Rotation paths and how fast each direction turns (degrees each step):
Each turn is a multiple of 5 degrees from 10 to 175, or 0.
Each row of a path follows its step; steps can be skipped.
Rotation 1:
step 0: [ 35 -14  14 -29  -6   4  12  35  -3  18  26  53  13 -17  19  11 -42  53
 -20 -30 -21 -40 -30  -1  29  34 -15 -22 -17  44   3  19  21   6  56  43
  54 -16   4  -9  24   0  33 -12  -6 -21 -47  -9  -3  21  19  22 -57  -9
   2 -23   2]
step 1: [ 26 -44  25  13  -8  40 -45  15  10  20   0  19 -12 -14 -10  16   5 -35
 -30  23 -10 -11  34   5  22   7 -54   1 -13  -3  -7  53  14 -70 -20 -13
  -8  -9  39 -24 -14  26   8   8 -42 -30 -14  49  -2  -9  -9  14 -56 -53
 -39  16   3]
step 2: [ 22  17   7  16  28 -35   6   1 -47  13 -12  -3  23   5 -57  -9   2  -7
 -59 -18  11 -28 -37  -1  43  17 -39   3  -3  17  16 -32   7 -18  33 -11
  -1 -36   8  -7 -42 -19  12   3 -33 -34  20 -41  28 -21  11  81 -34 -30
  15 -19   6]
step 3: [ 21  19 -19 -11   1  28 -46 -12   6  31   9  51   1  -6 -22  -3  22  36
  10 -24 -31 -60  48  13  23 -17 -27  -3 -30  39  -9  16 -20  52  51  -1
   9   6   9  -1 -41  29  -4 -12   1  -7  28  -3   8  12   1 -15 -57 -53
 -40 -22 -27]
step 4: [ 48 -13  43  13   8   1  33 -18   5  34   1 -29  13  14 -46  35 -14 -50
  -7   9 -20   3  -4  -2  25 -26  -2  24 -19   9 -24 -33  22 -11  18 -20
 -31  14  44 -14 -34  45   4  22 -13   8 -49  -4  23  29 -63   1 -73 -22
   6 -15 -12]
step 5: [ 57  27   4  23  61 -25  18  32 -22  11  39  -7   7  15   8 -24   6 -11
 -17  13 -20 -74 -37  10  40  44  -8 -33 -27   3  -6  -3  -9  26  56 -25
  -8  14  21  15  -7  -6  15   6   6   8  12   4 -13 -14  26  -3 -35 -23
   0  68 -28]
step 6: [ 46  -2   5 -22   9  -4 -54   9  -2  -7  24   8 -12 -10 -30  43 -20 -21
 -19  -6 -28 -21   3 -32  -9  -4  24 -13  -9  80 -18  -4 -12 -18  34   4
   5 -26  -3  18   3  38 -16 -46 -25  -9 -11  22 -10  82   3  -8 -45  -6
 -40  29  33]
step 7: [ 55 -18  63  21  -4 -39 -25  28  -4  16 -40  -1 -20 -57   5  37 -40  -1
   0 -24 -19 -30 -12  27  40  36   5  26 -25   0  29 -21  26 -25  -1 -25
  -6 -21  43  -5 -23  22  29 -27  10 -11 -46 -17 -13 -48 -10   1 -22 -24
  -5  18  -3]
step 8: [ 17   4 -37 -17  16 -18 -42  29 -47   7  50 -21  11 -43 -12 -26 -33   7
 -35   1 -44 -42  -9 -19  10  29   1   8 -29 -41 -14  16 -38 -20  16 -26
 -21 -18  13  -1 -51  -4   3 -12 -11  -9  46  35  34  15 -32  37  -8 -34
 -45   9   6]
step 9: [  7  39  49 -10   1  14  -7 -10 -38  13 -15  39  34 -47 -35   1 -20   1
 -17 -52 -12  10  -5   2  -1  -6  48   7 -66  32 -16  -4  42  12  32  28
  19 -18  46 -13   5  25 -13 -39 -40 -31  11 -22  34  36  -3   9 -21 -28
   0  -3 -37]
step 10: [ 18 -11  31  -1 -15 -32 -36   9 -14  34  -3  25 -18 -25   4  -6   9 -30
  24  24 -70  -4 -27  -1   8   6 -10  33  -3  14 -14  18   8  15  11 -12
 -17  -4  69 -35 -11 -14  14  59 -12  32  30  12  32 -44 -14 -38 -66 -35
 -31  15  -8]
step 11: [  6  -7  -6  24  22 -21  48  16 -49   0 -14 -30  12  -7 -20 -31 -22 -16
  -6  12   9 -27 -46  18   2  21  14 -16 -51  30  -9  32  -4  15  20  -4
 -29 -61  -3  16  -3  -5  19  13 -18 -30  28  -1  18  65 -41  10 -80  -2
  -9  10  35]
Speeds:
[  6 -10  16   2  -3   2   4   2  -6  -6   3  -1  -8 -10  -2  -2   8  -2
   7   7  -1   6  11   8  -9 -14 -10   1  11  -2  14 -12   9  -8   2   2
  10   5  12  -9  -6   8   8  -2   0   2   5   3   2   3  -5  -4   0   3
   4   9  -1] -> 125
[  3   2  -2  12   0  14  -3   5   0   9  -3   3  -2  -2  -5   1  -6   4
   8   7  -3  -5 -13  -5   0  -1   4  -7  -5   1  -9 -11   9  -5   7  -5
   7 -13  -9  -1 -10   9  13   1 -14   8   3   4   1  -7   0   5  -6   7
 -13   0  -9] -> 0
[ -8   6  -3   7   7  -5  -7  16   5   1   5   0  -6   0   5  -9 -16   4
   5   1   2  10  -2   2  -1   2  -9  -9   9  -2   3  -4   6   9  17  -3
   1   1  10   7 -11 -10  -8  13   5  -3   1  -6  -4   8  -3  10   3  -1
  -6   0   6] -> 130
[  0   8 -11   6  12  -9  -1   3  -2   5  -1   6  14   0  -4  -9  10  -6
  -6  -6  -5  11  -7  -4  -6  -1  -3   4   6   6   0   0   8  -9   5  11
   3   3  -9   9  -6  10  -6  -8   0  -7  12   7  -8  -3   0   1   7  -3
   8  11  -7] -> 110
[  2   8  -1   0  16  -2   4   0   5 -10   7 -14  -9  -7  -3   5  -3  -3
   2   0  -6  -1  -5   3   4  -1  -3 -11   4  -1  -1  -5  -3   8   2  -3
   2   4 -10   0  -3   8 -12 -15   1   2 -21   6   0  -8   0 -15  -1   8
  -2   4   7] -> 45
[ -6   0  -5  -4  12   1  12 -18   6   2  -1   9  -4   0  -6  -4  13  -2
   6  -1   7   5  -3  -4   0 -10  -9   0  -3  -7   9  13   3   2   4   2
   0 -18   6  -1 -10  -4  -5   6   2  -2  -3   1   3  -4   8   2 -18   3
  -3  -3   2] -> 40
Rotation 2:
step 0: [  8 -50 -40  11 -22  -6  -6 -20   9 -13  -3   3  -8   3  56  32  22 -11
  -4   7  -4  -1  -7 -41  27 -16 -28  -4  13 -21  -1 -21  28  66   4  38
 -21 -16 -24  84 -13  -8 -32  11  25  16  11 -19   4   2  -6 -32 -10 -45
 -11 -25 -21]
step 1: [ -3 -32 -37  -6  12  27 -29   9  12 -30  16  -9  33  -9   0  42  26 -28
 -27 -19  21 -21   1  48   5 -19 -29 -23   2  -6  51  -8  16  59  17  20
  25  23 -22   6 -60 -24 -31 -14  37   8  24  16  22  -2 -32 -10  -6  -8
  -8  11 -46]
step 2: [  5   6   5  37 -10  12 -15  17  -4 -34  80  10   4 -44 -10  -5  -6  50
 -19 -18  23 -16  15  25  19  -7 -44   5   1 -14  -2  -8   7  57  -4 -19
  17  42 -45  48 -30   2 -27 -22  19   0  13   0 -11   5 -42  33  -3 -23
  14 -11  25]
step 3: [ -3   1  46   3 -23  -7  -4  22   2 -24   7 -29 -13 -12  27 -24   8  53
 -37 -14  45 -52 -19  27  40  17 -24  -4   8 -26  12 -17  48  12   9  25
 -23 -28 -52  42 -33  24 -11   3  11 -38  13   1   6  17 -24 -41  17  19
  13  10   7]
step 4: [ 11 -27 -12  -7 -15 -37  47  20  53 -10 -20  30  19 -44  22  -3   3   0
   5  34   8 -46  10  -2  45   3   9  19  -6 -48  26 -17  14  -7  32 -21
  -8   2 -31  37 -66  12 -43   5   4 -21  19  14  -5 -25 -31 -20  10   3
  20 -38 -17]
step 5: [-18 -20 -37  14   4 -24   7 -13 -14   3 -14   5  24 -55 -23  36 -11   5
 -23  36  33 -14 -43  35  17  27 -10 -26   3  10  38  33 -12  -2  16 -27
   5  -4 -35  18 -30   7 -22 -18  59 -27 -15 -34  11 -31 -43   2 -15  37
  41 -28   5]
step 6: [  2  10  30  18   4  -6  23 -15 -43 -17 -20  -5  37 -49 -17   0  -3  27
  -3  12 -38 -11  -3   5  20  -5  -5  16   9  54 -19 -29  29  54  37  -2
   4 -23 -50  47   9 -21 -40  -5  38 -13  -9 -32 -14  -3 -10   1  -1  17
  56 -43   3]
step 7: [ -5  19  10 -29  14 -15  -3 -21  -3  -5 -24 -17  15 -31  29  -9  -8 -42
 -15 -22  -1  38  16 -13  24  -4  20 -20  29  18  12 -24  39  48 -30 -22
  11 -20 -86  33 -26  22 -16  16  38 -36  28 -11   5 -20  -3 -54   8  15
  14  -1 -25]
step 8: [ 54 -36  -1 -22  45 -38  14 -21  10 -12  12   3   6   8  42  12 -45 -24
 -20  -3 -11   7   1   5  33 -18  -4 -17  21  22  19  15 -32  37  -2 -18
 -36  36 -52  38 -12 -33 -33  13  21  -8  35 -13  15  -7 -51   1   5 -17
  -6 -34 -25]
step 9: [ 12  -2  -1 -21  32 -15 -40  13   1 -24  18  -9 -10 -34  25  49   5  28
 -27 -18 -27  19 -22  47  22   5 -35 -19   6  42  19  38 -14  31  -3  10
  30  16  -8  35 -12 -28 -13 -22  17 -46  -6  33 -16  34 -40 -50   9  15
   0 -43  -2]
step 10: [  2  -5 -18  10  -5  -9 -10  15  17 -32  34 -28  -1 -11  15 -18  19  51
 -10 -21 -56 -24 -13 -13  22 -21 -12 -21  13  31  -1  -5  25   3 -16  -4
  40  -3 -55  50 -22   6  -8   1 -12 -56   7  42  22   0  -2  22  33 -36
  41 -47 -33]
step 11: [ -8 -30 -25  12 -33  -4  21  17  21  -3  15 -46 -12  -7  26 -12  -6  13
 -25 -11  -8   4   8 -12  39  -4 -36 -50  -3 -13   7  18  21  -2  -6  34
 -26  -9 -61   9 -38  10   5  -9  28 -28 -17   2  13 -57 -17 -58 -31 -43
  -5 -49 -12]
Speeds:
[  0  -7  -1   2   2   4  -2  -7   3  10   2  -2   8   7  -1  -2   7   3
  -2   2   4   6  13  -1  -4   8   8   1  -1   5  16 -17   0  -2   3 -10
  17  -4  -3  -3 -10   3 -12   8  -8  -8  -2  13  -5  -3  10   1   6   2
  -9  -4 -10] -> 120
[ -2   7  -4   6  -6  -6  -6  -3   5  -1   0   5 -11   6   4   3   3  -2
   1  -1  -2  10  -3  11 -13  -4   3  11   8   3  -4  -5  12  -7  13   6
  -5   3 -13   1 -12  -5   2  -4  13 -11   0  -6  -4  -3 -11   9  10  -1
 -10  -8  -1] -> 0
[ -4  -4   0   1   1 -15   1   9  -2   5  -1 -11  -3   3   8  -2 -14  -7
   6   6 -15   8   4   7   8  -9  -4  -4   6  18   3   3   0  -9  -7  -8
   4  -1  -6  -7  16  -3  -3  -9  -8  -9   1   0  -5  -4  -2  -6   6   4
   3  -2  -3] -> 25
[ -2  -4  -8   5  -4  -3  11  -2  -2   2  -5  15   5   5 -12   6   5  13
   3  10   0   3 -13  -7  10  -6  -2   6   9   7   2  10   3  -2   3  -1
  -2  -3   7   6  -4   5   9  -7  -8 -18  -3   6   9  -1   3  -6  -5  -6
  -7   3  -9] -> 65
[  9   9   0   5   3  -1  -2  16   5   5  -6   0   2  -3  10  -4 -10   0
 -15  -9  15   5   3   2  -7  -2  -3   0  17   7   8  -1   2  11   2  -3
  -3   7   7   7  -4  -6  11  -2 -12   1   3   5  -6  11   1   6  -6  -5
   5   4  -8] -> 55
[ -3  -8   0  -5   9   4  -4  -4  -7  -2  -6  -5  -5  16   1  -8  -5  -3
  -6   0   5 -18  -9   9   3   3   1  -1   2  12   3   6   4  -4   9   3
  -3  -2  -2  -2   2   6  -2   6   6   1   4   1  14   2   5  16  11  -7
   9   9 -12] -> 155
Rotation 3:
step 0: [-38   3  20  19  -8 -23 -51 -11  17   6 -36 -38 -37 -34  -8   4 -11 -30
  -8   2  50 -42  32  15   0   2 -32  14   7 -12   6 -32  15  13 -30 -16
  -1  43 -17 -13   2  45 -13 -21  72 -23  -1  13   5  -7  18  -1  12 -33
  -4 -34  17]
step 1: [-35  10  13  25  23 -15 -37 -11  -2 -25   3 -35 -12 -48 -27 -37   1 -21
  23  30  23  21  -2   0  -2  -2 -20 -14  25  25  -9  23   3   9 -75 -18
  39  -9  15 -20  10  40   9  -1 -15 -31 -14  21  75  -5  -5 -28 -36 -13
   9 -15  -1]
step 2: [-26 -22   1  29  13  14  -5 -10  15  26  30  -5 -62  15 -21   1  11 -23
 -21 -16 -18 -39  11  23  24  12  -6  -5  -4  12  16  -4  35 -14 -44  33
  50 -26 -17  15  23  21  23 -39 -36  -9  18   5  33 -16   2 -39 -33 -36
  50 -29 -23]
step 3: [-19  -7  -7  21 -16  -9  -7  -6  18  -8  -4 -23 -31 -32 -30  -9 -32 -31
 -29 -24  46 -14  57 -15  40   5 -13   1 -33 -12 -19 -49  23  20 -37  -6
  -9  17 -11   3   4  -1  50 -37  49  14   9  -7  -4 -21  -5 -23  14 -15
  26 -55 -30]
step 4: [  1 -10   0  32   6 -35  -6 -37  13 -45 -10  -9 -18 -35 -38   1   6 -14
  36  10  46   1  64  44 -24  -3 -36  11   4  56 -28   5  30   9 -46 -26
  -7 -10  28   7  -4  24  34 -18   1  -3 -19  24  46 -15   7   2 -13   0
 -14 -14   8]
step 5: [-49   3   2   3 -18   2  -4 -32  16  40  24   3 -65 -10  31   8  24 -34
  44   2   9 -18  -3  37  22  -6   1 -20  18  35   8  -7  26  -7 -35  20
  20  12  21   9 -10  43  44 -36  -3  15  20  12  33  -2  14 -19 -68 -26
   4  11 -10]
step 6: [-26  39   0   9  -5 -20  17   4   4  10  25  -7  -8 -41 -25  -8   8  -6
 -20  -5 -11  21  42 -19  54  21 -10 -12 -29 -26 -11 -25  34  -7 -38 -11
  29  31 -39  15  -8  19  74 -47  17  26   3   0  34  31  28 -28  -7 -11
  29   2 -26]
step 7: [ 47 -14  24  20  38 -32  17   1  32  -1  -6 -17 -13  -1 -60  22   1 -16
  29  10  22  14  56  66  28   2 -27  24 -44  -3   6   1  31   2 -55  -9
  -3  27  -2   6 -27  18  41 -10 -15  22  -9  -2  26 -18 -19   4   9 -11
   9 -14  17]
step 8: [  9  -2  34  47  -4 -14   5 -11  32  28   4 -16  -9 -12  27  27  23 -15
  51  -2  -4 -19   0  20  49 -35 -15   9  20  49  21 -23  20  17 -26 -14
 -30  29  53  -8 -12  55  19 -34  21  19   7  -3  13 -16   7  -5 -37   0
   1 -40 -33]
step 9: [-25  26  54  43 -13 -18  -7  18 -17  18  -5  -3  12 -41   7   5  26 -33
 -13  -3 -19 -20  41  13  16   0 -22  -6 -10   4  -5 -16  -2   2 -34 -21
  39  23 -23  26 -16  49  12 -31  37   1  -2  34  30  64  50  10 -37 -23
   3  12  -9]
step 10: [ -5  11  46  -6  46 -21  -3   5   3  30   6 -40 -21  -1 -17   3 -17 -30
   3  34 -11   7  12  24  33  21 -23  16 -65 -12   9  28  25   8 -91   2
  37  19 -18  -9 -23  21  19  23  25 -10   0  26  29 -17 -19  -9 -17   3
   5   8   3]
step 11: [ 19   8  41  53   4  -9   7  -8  20  25  12 -29  -5 -15 -22   4  19  28
  18  18 -24 -20   3   5  56  21  14  12  -9  54  24 -19  42   1 -52   5
  16  -2   3 -38  10  17  -2 -13   2  10   8  -8  19 -35   0   6   6  -8
  21 -81 -42]
Speeds:
[ 10   1  -9  -1   1  -8  11   5  -5   0   0  -7  -3   4   1   6   5   1
  19  -8  -1   4   3   2  12  -5  -6  -5   2  -6  14   3   5   2  13  -7
  -9   9  -8  -7  -6   3   5  -2   0   3  -6 -11   7  14   5  -1  -2  -5
  -2  14   5] -> 35
[  6  -1  -9   4  12   5   3 -11  -2   4   2  -1 -10   9   9   1  -6  -3
  -6   3  -5  -9   3  17   0  -8   0   6 -13  -8  -7  11  11   2   7   5
  -2   3   5  10   2   5 -14  -1  -4   1   1   7   7  -3  -4  -4  -5   6
   2   4  14] -> 135
[ -4  -2   9   0   5  19   4  -6  -8   3   1  10   3   7   9 -14  12 -13
  -1  -2   3  -2  -6  -2   4  -6  -4   1  12   5   2   5  -8  -2  -3  -8
   3  -7  -8   2   0  -4   5 -14   0   3  -7  -2   5  11  -6   0  -6   8
  11   2   6] -> 100
[ -2   2  11  -3   7   2  -6  14  -7   4 -17 -12   7  -1   6  -1  10  -1
   1  10 -14  -4  -4  -3   5  -1   7   4  -9   6   8   0   9   1   2   9
  -7  -4  -5  -9   2  -1 -13   2   5  -5 -13  10  -1   3  -4  10   5  -3
   4  -2  -1] -> 25
[ -1   3 -10  -7   7  -2  -9   3   0   0  13  -5   0  10  -5   1  12   3
 -10   1  -2   1  10  -7   5   4 -11   6  -1  -5 -14   0 -10   9  -2   2
  -8   1 -16   0 -13  -2   1  -4  13   0  -2   8 -14  -5   5   3  -5  -6
   5   2   7] -> 110
[ -2   9  -8  10 -10   6 -10  -2   1  14   3   5  -3   0   5   9  -5  10
  -3  -5  -2  -9 -16   0   6   5   3  12   4  -8   6 -10   6   3  -3  -8
  -7  -9   6   6  -2 -13   1  -5   5   8  -3   4   6   7   9   1   3 -15
   4  -2   0] -> 120
